One turn moves each row of this set onto another row. After a few examples, where does it send each row asked below?
z_120: [ 21   7 -29 -20  -1   2  -5 -20 -40  -5  -7   2  -2  -7 -14]
z_611: [-23   3  -9 -14  12   2 -12  -4  36  11  -1 -20   2 -13   8]
z_636: [ 18   8 -11 -31   1 -20 -13  -9  -4  24   1 -23  19  -7   6]
z_770: [-24   9  -9 -16 -31 -13 -25  16  20   5 -11   2 -17  -5 -26]
z_581: [  7   4  -8  20 -10   8   4 -11  -9 -31 -25 -10  -9 -10  -6]
z_399: [ 18  11 -15   8   3  -4 -24   4   1  29 -30  45 -19 -11   8]
z_454: [ -8 -15 -13  -7  -7 -18 -28  10   2  32   6 -18   2  22  -9]
z_992: [-42  -8 -24   5   1   2 -28 -10   6  25 -11  10  -2   6   8]
z_294: [-23 -26 -21  -3  -3   1  -2 -23  22  22 -18  13  10  -2   9]
z_760: [ -1  -9   3  29  -5  17 -32  16 -23  18 -22 -10  -7  -2   3]
z_324: [ 23  17  18 -28  -8   2   4 -15   8  -2 -23  19   2 -21   5]
z_477: [ 12  10 -26 -10  -5   9 -17   3 -46  -8  -1   0  13 -13 -14]
z_471: [ 20  -7 -37 -12 -30 -20  -5   8 -19  -1  -9  -1 -12  14  -7]
z_962: [-21  12 -28   0  15 -11 -15   7  34  19  -8 -12 -10 -16   4]
z_888: [-26   5  35  -2 -20  -4 -17  15 -22   3 -14   7  -6  -6   2]
z_560: [-11  10 -17 -20  -4  -7  -7 -13  -6  42   1  34 -30 -12 -12]
z_999: [-14  -3  -9   7  -3  -6 -15  28 -35  28 -24  -6 -21  -1  13]
z_281: [ 29   4  -7  -2   8  -4   8  -1  -2  18 -33  28 -28 -11  19]
z_717: [ 33 -11  12 -11   7   4  19  -4   2  17  -8   8 -33  -6   4]
z_738: [-30   5 -30 -11   2  10   2  -5 -25  -1 -20  33   2  -7  12]
z_671: [ 7 29 -3 12 -6 -5  1 14  9 27 21 -4 24  2 -9]
z_183: [-18   4 -41  -1  11  19  -5 -13   0 -12 -14   8 -26 -16 -15]
z_193: [ 16 -14  28   2  -5  10   2 -16   1  23   9  -2 -23  -4  -8]
z_912: [-19 -10 -13  -5   5  19  25 -11 -14  -3 -18  23  18  -6   0]
z_679: [  8  17 -11  27  -1   7  -5 -19  33   3  -6  -1  -1 -25  -2]
z_310: [  8   9  -5  -9   0   4  24  13 -25   7  10  10  28   1 -11]
z_275: [ 14  18 -21 -15   1 -25 -23  14 -12  28   2 -20  20 -12   6]
z_346: [-13  -5  39  10 -14   8 -14 -18 -13  16  -3  -2  -8  -8  -2]
z_687: [-20   2 -18 -15  -1 -15  -6  21 -19  41  -8  11 -36  -3  -1]
z_776: [  8 -24 -28 -18 -19 -23 -15  -9  13  32  -4  -1   3  11  -1]
z_416: [ 27   1  23 -18  -5  15  -4  12  21  -6  -9   2   2  -8  -8]
z_130: [  4  19  -1 -22  -9  -2  -5 -33  -2  24 -17  37 -10 -23  -2]
z_142: [ 25  19 -15  -8  -1  -9   1   2  21  31  20   9  11 -18  -3]
z_288: [-12  32 -18  34 -14   1 -10   1  22   7  -4  -3  -3  -4   1]
z_205: [ 21  -4 -27 -19  -6   5 -24  -2 -18  19 -43  25  16  -1   0]
z_125: [-11  24  10 -10 -35 -23  -8  12  -7  13  -7 -22  -8 -14  -4]
z_857: [ 22  -4 -17 -24  15   6   5  14   5  33 -31   6  11   0  21]
z_905: [ -4  18 -32  19 -26  -1  -5   2  -9 -22 -22   3 -21   3  -1]
z_703: [  3  10  -9   0  -8  -6 -34  27   1  30  -9  43 -12  -4 -12]
z_331: [ 17 -10  16  15  -4  26 -28  16   9   6  -6  -8  -1  -3 -14]
z_987: [  7  -3 -12  -4  19  30  21   8  18  31  -2   0 -10  -6   5]
z_716: [ 17  -8  -7  -8 -15 -14  -6  14 -26 -10  -8 -25  -3  14 -15]
z_911: [ 14  15 -25 -31  -1  -5  15  12 -22  10   8  25  13 -12   4]
z_53: [-15   7  12 -10 -15 -10 -25  39 -14  11  -7  28 -10  -3 -10]
z_110: [ -9  -4 -28 -11 -22   7 -35  -2   1   5 -30  29  -4  -2 -29]
z_740: [  0   8  -5  17   1  38  15 -15 -14  21   9  -4 -15 -14  -9]
z_7: [  1  23   9  10 -28   5   4 -14 -35  14   0 -18  -5 -18  -2]
z_751: [-24   0 -21   0   7  32 -11  -6  -2 -20  -5   4  -5 -19 -13]

z_324 moves to z_687
z_770 moves to z_740
Where do these go?
z_288 moves to z_912
z_751 moves to z_120
z_679 moves to z_738
z_888 moves to z_717

